First come named turns, each shown by rows before and after it. For each pair of rows after them, which turns, in which order, take the first row to the second? The first pair is done for you.
Y:
[ 18.1   4.9 -14.1 -10.6 -55.7  12.6  -9.9   2.9  -7.0] -> [ 12.0   4.3 -30.8  12.7 -43.7   7.8  -1.0   8.6   5.4]
[-22.3 -13.6  12.3 -17.5  63.1 -17.3  -3.3  -5.9   4.0] -> [-19.0 -11.9  15.2 -16.5  62.8 -17.8  -4.1  -5.8   2.4]
[ -5.1   4.3  -8.7  19.1  63.9 -16.6  27.4   0.0   8.6] -> [ -7.3  -0.2  43.3 -41.3  34.8  -3.9   1.8  -9.8 -27.7]
C:
[23.8 23.2 -1.7 16.2 25.7  3.7 24.1 -2.2  5.4] -> [30.4 26.8  0.6  7.7 20.4  6.4 26.9 -2.2  1.4]
[-56.1  -7.4 -22.7  27.3 -52.5  11.8 -11.2  19.0   8.2] -> [-55.3  -4.4 -13.3  26.2 -58.6  14.7  -2.8  18.3   4.4]
[  7.3   9.5  -4.5  26.9 -23.9   0.1  -0.3   2.2   6.9] -> [  9.7   7.9  -0.6  21.4 -26.0   1.0  -4.3  -0.2   2.2]
[-14.7   6.1   3.1 -10.9  -5.7  -1.2  -2.9 -10.5  -9.3] -> [-14.0   3.7   0.8  -9.7  -4.8  -6.4  -6.9 -12.4  -5.1]
M:
[-21.0  -3.4   3.3 -22.5  29.4  -4.4 -19.4  -8.9  -3.4] -> [-38.1   5.9  13.9   2.9  16.6   7.4  10.5   0.9 -12.5]
[-20.2  12.1 -24.4 -11.0 -16.8   9.6 -48.4   2.7  20.7] -> [-37.5  23.0  -5.7   9.2 -35.6  19.8 -22.4   7.7   8.1]
[-47.8   8.5  27.1  17.0  89.8   0.2  36.7 -10.4   3.2] -> [-24.6  -4.4  28.7 -36.5  93.1  -8.6  -8.9 -22.3   1.3]
[ 28.8  -7.1 -10.5 -23.6  -3.1  -6.1 -42.9  -3.2  -2.4] -> [ -7.5  13.8  21.2  16.3 -35.6  18.7   9.7  11.4 -23.6]
Pairs:
Between the rows of a pair lie 2 to 3 turns.
[ -0.7  -2.9 -32.5   5.0  51.8 -21.5 -16.4 -20.8  26.9] -> [-40.9  19.4  22.0  33.3  15.0   7.6  41.3 -10.4  -7.3]	C M M
[29.0 19.7 -8.8 38.0  9.7  3.3 45.5 -0.8 -2.8] -> [ 63.8   4.5 -11.2 -11.8   9.4  -0.6   2.8 -17.3  -9.5]	C M
[-29.5  -9.6 -20.0   3.2  27.6  -8.4 -29.3   7.7  30.2] -> [-27.8 -11.9  -7.3 -18.9  18.4  -5.2 -41.3   4.2  20.0]	M M M
[-29.5   8.9  -5.5  -1.8  74.4 -26.4   4.8  -1.3  28.4] -> [-49.4  22.0  49.7  -7.6  39.0   0.4  32.9   3.7 -11.7]	C M M
[ 38.3 -16.2 -10.0  -8.8  41.5  -7.0   6.4  -4.6  25.9] -> [32.5 -5.8  4.6  9.9 39.9  0.8 35.4  1.0 16.6]	C C C
[-63.8  17.3 -36.8  18.0   0.7 -27.3 -35.4  21.4  25.1] -> [-78.2  26.7 -11.7  17.2 -20.6 -16.8 -24.9  25.7   8.2]	M M
[ 16.1  -8.3 -14.0 -28.7  10.5   3.7 -23.0 -10.5  24.5] -> [  9.9  -1.5 -27.5  15.4  12.4   7.5   9.8   1.2  31.8]	M M
[-25.4 -22.4  14.3 -42.5 -27.1   3.2 -34.1  12.4   1.4] -> [-28.5 -19.9 -26.2  -7.8   9.1 -13.8 -31.7  15.5  36.2]	C M M
[ 21.8  14.0  37.8 -10.0 -23.9  14.4  10.5  10.6 -37.8] -> [ 17.1  22.4  24.2  21.5 -18.5  13.5  32.7  16.5 -27.7]	M M M
[19.1 22.8 11.0 29.1 18.0 -3.0 39.2 -3.7 16.5] -> [ 51.5  14.9  10.5 -13.5  17.2  -6.8   4.6 -16.1  13.7]	C M
[-13.3   6.2 -24.3  24.3  -0.2 -24.6  -5.2  -3.9  12.4] -> [-13.8  -4.6 -17.1  -3.8   7.9 -30.5 -25.5 -13.8  10.5]	C M C
[ 17.7   3.9 -29.1  11.6  45.9 -11.6  -6.1  -2.7  30.9] -> [-19.7  21.1  25.1  30.3   7.7  16.0  42.3   6.4  -4.2]	C M M
[ 25.1  -9.0  -6.3 -28.5  -9.2   7.3 -31.4 -10.7  -9.3] -> [-23.7   5.0  19.1   6.5 -29.3  22.2   8.7   4.2 -21.2]	C M
[-32.5   5.8  27.7  -2.7   7.2   7.3  27.9  -0.5 -24.0] -> [-14.0  -7.3  24.0 -42.1  16.9  -1.7 -10.1 -11.4 -21.2]	M M
